Named moves, each a turn or a mirror, and the order they were made in; the first pair answered
kav:
[ -3 -51 -13  37 -15  19  -4  -1   7 -35 -17 -18   2 -11 -13   1 -33 -11
   3] -> [-22 -28   2  28 -26  22  14  13  26 -37  11  -3  -8 -29 -28   4  -1   5
 -30]
[  4   1  -4  21   2  -9  10   3 -10  -3  17  20   1  -2   3  -4   1   8
  -2] -> [  9   2  -6  24   5  -8   5   0 -14  -3  10  16   3  -4   5  -4  -3   2
   7]
[ -7 -14  -1 -22   4  22 -12  -6   8  -6  -1 -30  -4  22 -14  -3   1  16
 -14] -> [-10 -15   3 -22   2  21 -14  -6   7  -7  -3 -31  -2  22 -13  -1   2  16
 -14]
[-26  25 -41  21  30 -19  29  10 -29   8  57  16   2   1 -10  11   0 -10
 -29] -> [-10   6 -55  31  38 -23  17   1 -42   8  35   2   8  13   1   7 -25 -25
  -4]
binu:
[-13  18  20   9   9  12 -26 -10   2   7 -17   4   5   9  10 -11  -1  23
  14] -> [ -2   2  14  14   8  10 -24  -8  -2  -3 -22 -16  -8  12   6 -13  -4  15
  23]
[-12 -14 -12   9   4  17  -6  14  22 -12  -1   2  11  -2 -13  -9  -2   6
 -21] -> [-10  -4 -21  -4  18  13  -7   1  19  -5   1  -8  18   9   2 -15  -1   9
 -21]
[-16  37 -29 -38 -16 -41  70  10 -16  31  47  35  23  -7  33  -2  23   7
 -20] -> [ 28 -15 -46 -23 -19 -35  80  22 -32   8  21 -37 -25  -1  12 -14  15 -23
  27]
[ -9  15 -14 -18  13  -6  16  -6 -18   9  34   4  11   3  18  -4   1  -4
 -24] -> [ 12 -22 -19   8  -3  -4  25   8 -20 -13  17 -23 -22  -6  -5  -5  -4 -23
   2]
tef:
[ 21 -20   9  27 -17 -23  -7   6 -28  -2 -32  11 -18  -8  -3   9 -20 -26
  41] -> [ 17 -42 -38  -1  24   5   6  15   2 -11   2 -42   0   4   2  -4 -26 -27
  -7]
[-32 -20  -7 -18  12  36 -38  -9  44 -14   9  18  10   2 -15  -9   7  35
 -28] -> [-11  -4  30  -2 -18   1 -51 -32  -1   5 -29  40 -15   8 -10  -3  12  32
  36]
[  1  20  -8 -17  11  -7  -5 -26 -13  -3   1   5  10  13  24   6  12  34
   1] -> [-10  17  -7 -15   9   1  -2 -18   2  -7   7  11  17   4  17  13  13  37
 -18]
naro:
[-20  37  25  -7  11  28 -25 -57   7  40  -8  32  39  -5  48  -3  31  24
   1] -> [ 14 -37  -9   3  17  63   9 -15  36  -9   1 -73 -23 -13   6 -18  44   2
  -5]
[ 13  -1 -20  -3  14  -1  19  15  -7  -3  31 -22 -11  24  -3 -34  25 -15
 -13] -> [  3  30  -3  -8  12 -13   1  -6 -17  14  26  25  12  25  15 -29  19  -3
  -5]
[ -9  -6 -16   3  49 -19 -12 -26 -16   4  -5 -34  -4  -1  18  -9 -25  22
  -5] -> [-11  -5 -25   7  49 -21   7  -7 -12  -1  15 -32  -8  -6  14  -2 -29  11
 -22]
lodo:
[ 15  20  29  10  -5  -1  -8  -5  -4 -12 -43  10 -23  -5  -5  -8   0   1
  26] -> [  5  44  31  -6  -8  -2  14   5   5 -10 -10  11 -27 -16  -6  -7  25   9
  -5]
[  9  22 -20 -40 -23  29  32 -11  -6  17  26 -61   5  10  13 -25  27  40
  -9] -> [ 14   2 -42 -37  -6  31  20 -16 -10  14  14 -69  27  24  25 -25  -4  25
  -2]
[ -2   9 -15   3  10  -1  10   3  -1  -2  14   4  10   4  10   8 -12 -17
 -14] -> [  6  -5 -12  13   4  -1  -1  -2  -5  -3  -5   6  10   6   7   7 -23 -19
   2]
Now pairs of rows:
Each pair is two moves apart.
[ 12  -7 -30  -1  20   5  15  11   4 -13  33 -17   7   0   3   9 -11 -12
 -20] -> [ 14 -15 -11  -7  24  18 -14 -17   7 -14  -4 -39   4   9   4 -10 -10   8
  10]
naro then naro
[ -9 -24 -18  -7  33  16 -32   1   1 -38   9 -64  -5  -7   6 -39   3  18
  47] -> [-11  -6  28  20  -6  -2 -43  -1 -20 -33 -17  -6 -20 -23  -5 -24  13  24
  81]
tef then tef
[ 37  -7   3  -1  13  -9   7  30 -21  21 -11 -17 -14  14  37  -7  -8 -16
  17] -> [ 16  27  37 -13   1  -4  -3  13  -6  30  -9   6  -9   5  30 -12  26  21
   6]
kav then naro
[ -6  27  -4 -30  11   0  35 -12  12  11  16  -3 -19  11  20 -10  11  16
 -20] -> [ 11   7 -29 -16  21  -7  33 -11  -6   9   6 -18 -15  20  27  -8 -15 -11
  -1]
kav then naro
[-12  10 -21 -21  -1 -27 -21  30 -31 -10  22  14  11   3  21 -10 -10   5
 -10] -> [ -1 -15 -27 -18   4 -17 -14  40 -20 -28  19 -22  -7   5   3 -17  -5  -1
  -5]
naro then naro
[  3 -13 -33  16 -11   3  23  10 -18   7  10  -3 -15  10   2  12 -11 -33
   8] -> [-13  13 -26  -4 -10   5  28   9  -8  17  34   9  -8   5   6  12  10 -17
 -18]
kav then binu
[-10  -1 -37  -3  36  42 -18 -10  12   7 -19  -1  45   4  12 -21 -20  -4
 -13] -> [-12  37  20  17 -11  12 -15 -14 -15  19 -36  56  21 -15  -2  -6  11  10
  17]
kav then tef
[ 17  15   7   4  -6 -43   8  -6  -9  -6  -6 -15  -4  -9   2  -2  13  19
 -11] -> [ 11   1  -1  11  -5 -33  11   6  10 -17   1 -22  -5 -12 -11   0   9  16
 -27]
tef then binu
[ 12 -13  10  16  -7  13  32  35  19 -22 -31 -22 -24 -19 -23  14  -1   2
  -2] -> [-19  39  25   1  -5   3  20  17  18   1 -15  34  15 -18   1  19   4  27
 -22]
tef then binu
[  2 -11 -35  -8  24  -6   4   5  -5  -3  19  -8  28  18  22  -1 -22 -15
 -21] -> [ 12 -41 -10  30 -14  -2  -1  21  -3 -25 -17  -1  -6   3 -15   3 -17 -20
  14]
binu then lodo
[ 11 -12  -1 -30 -13  26 -23 -29  33 -15  -7 -55 -12   4  -2 -37   9  26
 -10] -> [ 13 -10  33   1 -45  10 -31 -28  15  -9 -36 -15 -31  -8 -15 -27  11  22
  28]
binu then tef
[ 21   5  24   9 -28 -17  15   7 -18  -4  -2  -4 -40  -9 -27  11  24  -8
  18] -> [ 16  15  15  -1 -23 -20  28  10 -17   1  20 -10 -38  -7 -20  11  28  -7
  -2]
kav then lodo
[ 17 -19 -47 -40  -7   6  -1   5   4 -15  26 -45  11  -3  -2 -18 -25 -33
 -57] -> [ 17 -29  -6  18 -50 -18 -31   3 -20 -16 -32  34   9 -17 -16   8 -49 -40
   4]
tef then kav
[-14  -4  31  -6  -4  21 -31 -20   4  -5 -38  42  25  26  -5   2 -12  15
  21] -> [-24  15  25 -41   7  33  -5 -12  26  -2   5  15  17  24  -5  -7  23  30
 -25]
tef then kav
[ 26 -12 -45   2   7   1  15 -17 -15  24   7  15   7  -1  24  19 -47   7
   6] -> [ 12  -8 -46  -1   7  10  17  -8   0  20  17  24  13  -7  19  21 -42  16
 -15]
kav then lodo
[  3  37   9 -25  -9 -30 -18 -11 -59  37   6  26   6  26  19  -5 -12 -15
  34] -> [ -2  29  34  -5 -44 -13  12  33 -29  11  28  29 -36 -11 -30   4  27  -6
  12]
binu then kav
[ -4  12 -13   1  12  -6  19  19   3   1  44   0   9 -10  -4   5  -1  -6
 -28] -> [ 14  -4 -25   0  19  -9  21  15  -9  -1  32 -32   1   2   3  -1  -8 -20
 -10]
binu then kav
[ -6 -15  34  48  -6  -8 -14  13  -3 -15 -38  49  -2  -4 -46   6 -10  -9
  17] -> [-11   3  55  27 -10   4 -13   1  12 -14 -33  32 -17  -8 -52  -8  30  18
   7]
lodo then naro
[  8 -15 -13  22   3 -10  18  24  -8  -4  14  15  -3   3  -5  10 -23 -30
  -9] -> [ -2   6  18  10  -1  -7 -19 -19  -5  11 -25  36  17  12   6  -3  -9   3
  13]
kav then naro
[ -7   1 -28 -20  24  24 -19 -22  19   4 -23 -15  16  20  16 -24  -9  11
   2] -> [  5 -25 -38   7  18  19 -10   4  10  -8 -24 -12   5  19   5 -11 -34 -16
   8]
naro then lodo
[ 12  14  25  -1 -19 -24   4 -20 -26  12 -25  15 -34 -10  -5   6  15   0
  51] -> [  5  31  -8 -42  11 -14  30 -11  -8  12  33 -25 -26  -5   9  -2  30   4
 -10]
lodo then tef
[  5  23  22 -19  -5  -8  10 -14  -4  11   2 -13 -12  -4  -8  -6  36  13
  11] -> [  2  11 -15 -21  17  -5  26   3   0   7  30 -29  -2   0   2  -3  14  -5
 -11]
naro then lodo
[ -4  26  21 -15  -2  12  -9 -17   1  -9   3 -11 -12  -3   3 -11  34  23
  -3] -> [-14  31  24  -8 -10   8  -8  -8   3  -8   9  20   0  -5   1  -1  25  23
 -14]
lodo then tef
[-13  29 -15 -19  17 -20   2   2 -11  12  20   9  23  15  33   5 -19  -2
 -18] -> [  8 -21 -12  25   0 -13  -9  10 -14  -9 -28  -3  -2  10   4   7 -40 -27
  29]
lodo then binu
[ -4   4 -20 -19  29  23   4  18  27  -9  27 -23   7   0  -2 -10  -1  -3
 -18] -> [-13   7  15  16  -8  20  -9  25  21 -10   1  41   5 -18 -24   7  -7  -3
   2]
kav then tef
[  1  30  19  -9  -5 -21   3 -24 -34  15  -8  -3  -8  10  22  -4  12   2
  19] -> [-13   8  28  17 -29   0  15  18   1  -7   1  25 -22 -19 -24   9  18   3
 -10]
naro then binu
[-21  20   7 -24  13  22 -25 -28  27  -7   8  -1  32  -6  11 -20  25  27
  20] -> [-25  27  10 -25   9  15 -20 -25  22  -5  11   9  35  -7  15 -18  27  28
  13]
tef then lodo
[ -8 -19  15  36 -33   0   0  37   8 -11 -14  18 -20 -18 -34  14   2  -2
   4] -> [ 17  -3  13  12 -23 -13  11  15 -20   8 -16 -37 -43  -2 -16   1  23  -2
  26]
tef then lodo
[  4   0  14  23 -37   9  -3  40 -21  -1   0  16 -35 -26 -32  11 -13 -23
  11] -> [ 17 -13 -10  18 -15   5  -4  33 -39   4  -6  -3 -25  -8 -11   9 -37 -42
  24]
lodo then kav
[ -1 -25  -9  -4   6  13   3   6  24 -11   3 -16 -11 -10 -16  -5   2   6
 -18] -> [ -6  17  11 -14  -1  -9  -8 -22   1  14   1  22   4  -3  11  -6  10  22
  -6]
tef then binu
[ -8  14 -11 -16   9   2  18   4  19  -1  47   7  11  15   4   6 -11  -7
 -26] -> [ 17  24   7 -12  -2 -21  10 -18 -23  12  22  -4 -11  27  15   2  -7 -15
  29]
tef then binu
[ 16 -27 -18  13   7   4  10  14   0  -6  -4 -32 -11  -2  -1  -3 -12 -30
  -1] -> [  3  12 -13   3  17 -18   5   0 -18  15   9  15  21   1  27   8 -19 -23
  -9]
naro then tef
[  4  13  -3  -6   2  30   5 -27   3 -17 -24  17   0   0   7   5  29  29
 -25] -> [ 23   1   1   2  -4  23   7 -31 -15 -18 -39   1 -16   5   4   2  27  19
   1]
tef then binu
[ 10 -30 -27  -3  28  22  -4 -11   5 -10 -14 -45   4  14   3  -8 -15  -6
   5] -> [  4  -7 -21  11  -3  -5  34  30  -7  -8  30  11  -4 -12  -7  23 -11 -24
 -23]
lodo then naro
[ -5 -22 -28   4  21  23 -28  -4  31  -4   1   8  31   9   5   4 -29  -9
 -22] -> [-16   7  20  22 -20   2 -26  -3  20   3  -9  58   8 -11  -9  17  -5   7
  -6]
tef then kav
[  0 -39 -16  -6   9  19  -5  24  32 -27 -14 -33 -19  -9 -21  -6   4   4
   5] -> [ -4 -14 -29   3  16 -18 -12  18  -8  -1  -3  27  25  -1  17  18 -38 -24
  11]
naro then kav
[ -2 -36   5  32 -21  11   6  33  21 -28  -4  10 -16 -24 -33   4  -9  -5
  -7] -> [-19   8  18  17 -18  -7  -4  17   9  -2  15  58  14 -24  -8  17  -5   7
 -24]
naro then lodo
[  1  20   4  -6  -7 -11  10   8 -11 -10  33 -10 -15  -5   6  -9  16   2
 -30] -> [ 20  -7  -9   6   0 -15   1   0 -25 -14  10 -31 -19   7  14 -12  -4 -17
  -1]
binu then kav
[ -7   1  38  -7 -14 -24  44   6 -23  -6  15 -30 -49 -12  -8   8  22 -24
  13] -> [-18 -28  -1 -12  10   2  44  21   9 -24  34 -48 -22  -8 -11   5   1 -32
 -28]
kav then tef
[ 36  18 -22 -14  23 -31  14  -3  -9  13  18 -34  14   9  22 -12  12  -7
  23] -> [ 34   0  -2  13 -13 -19  31  31  12 -10  19 -23 -18 -18 -23   2  30  -7
  14]
kav then binu
[-18 -16  -1  53 -12  11  24  31   8 -26  21  31 -24 -48 -41  37   4  -6
 -34] -> [-16 -37 -35  56  12  11  19  30   6 -26  20  22   2 -34 -25  36 -32 -26
 -35]
lodo then lodo
[ -9  24  26  14  26 -17  -3  -3 -15  15   4  60  29   6  13 -10 -17   7
  -6] -> [  1 -33  20  18  30  33  -7   8  34 -19 -19  -6  -2   3 -26 -36  -4  16
  -9]
naro then tef
[  5 -54  -3  28 -13  14  -3  25  18 -31 -39 -23 -28 -11 -43  -2 -15  -7
  14] -> [-38  43  19 -34   2   1  -5  -5  24  10  17  29  20  -6   0   0  26  40
 -45]
lodo then binu
[  1  15   1  -5 -29 -16  29  16 -23   3  12  20 -20  -5   6  16  14  -5
  13] -> [ 12  -6   0  -4 -27  -4  29  13 -13  -8  -1 -18 -37  -2  -4   6  19  -8
  23]
naro then naro
[ 11 -39  -8  38 -23   9   1  23   2 -20 -20   2 -22 -15 -27   8 -11 -15
  20] -> [ 10 -45 -24  26 -10  18   7  26  14 -24  -9 -14 -14 -12 -25   6 -13 -15
   3]
tef then tef
[ 18  -2   1  17  -5 -13   7  -5 -29   1  -9 -23  -6   2  10   6  -9  -8
  26] -> [  9 -25 -20  22   5  10  -2   6   2 -15  -9 -23   9  -2  -4   3 -23  -5
   3]
tef then lodo
[-30 -23 -23   2  17  25 -26  18  27 -20 -13  30  24  -6  -3   4 -33  -3
 -19] -> [-18  17  37   6 -23  -5 -19   3  -8   0 -27  53 -21 -18 -10   7   9  12
  23]
tef then lodo
[  7  -4 -17 -23 -12  28  -2  17  40 -23  11 -29  19   1 -24 -11  30  27
 -47] -> [  3 -30 -16  14 -20  28 -28  22  40 -28 -21  14  38  -4 -29   1  -7  14
 -25]
kav then binu
[ 30  16  17  28 -25 -28   1  16 -26  17   0  16 -37   2   0 -31  -8  -1
  -5] -> [ 27  28  17  13 -22 -22   7  17 -19  20  14   8 -41  -2   0 -33   8  11
 -22]
naro then lodo
[  2 -27  -7  41 -21  23 -45 -25  31 -10 -38   2   4  -8 -35 -31  30   5
 -26] -> [ -5   3   7  31 -22  11 -58 -42  19   7 -39  31  19  -2 -16 -26  29  14
 -22]
tef then binu
[ -5  -3  18  -5 -14  -3  18  18  14  -3  44   1 -23 -23  -9   5  27   1
 -23] -> [ 21 -10  21   2 -16 -24   7  -5 -28   7  10 -15 -34  -4   8  -1  11 -16
  33]
tef then kav
[ 13   4  28  22 -35 -14  20  22 -20   3   8   4 -46 -19 -10  10  13 -16
   9] -> [  8  37   6 -24   6 -19  14 -12 -27  25  28 -16  -7   8  33  -1  13  -5
 -11]
binu then tef
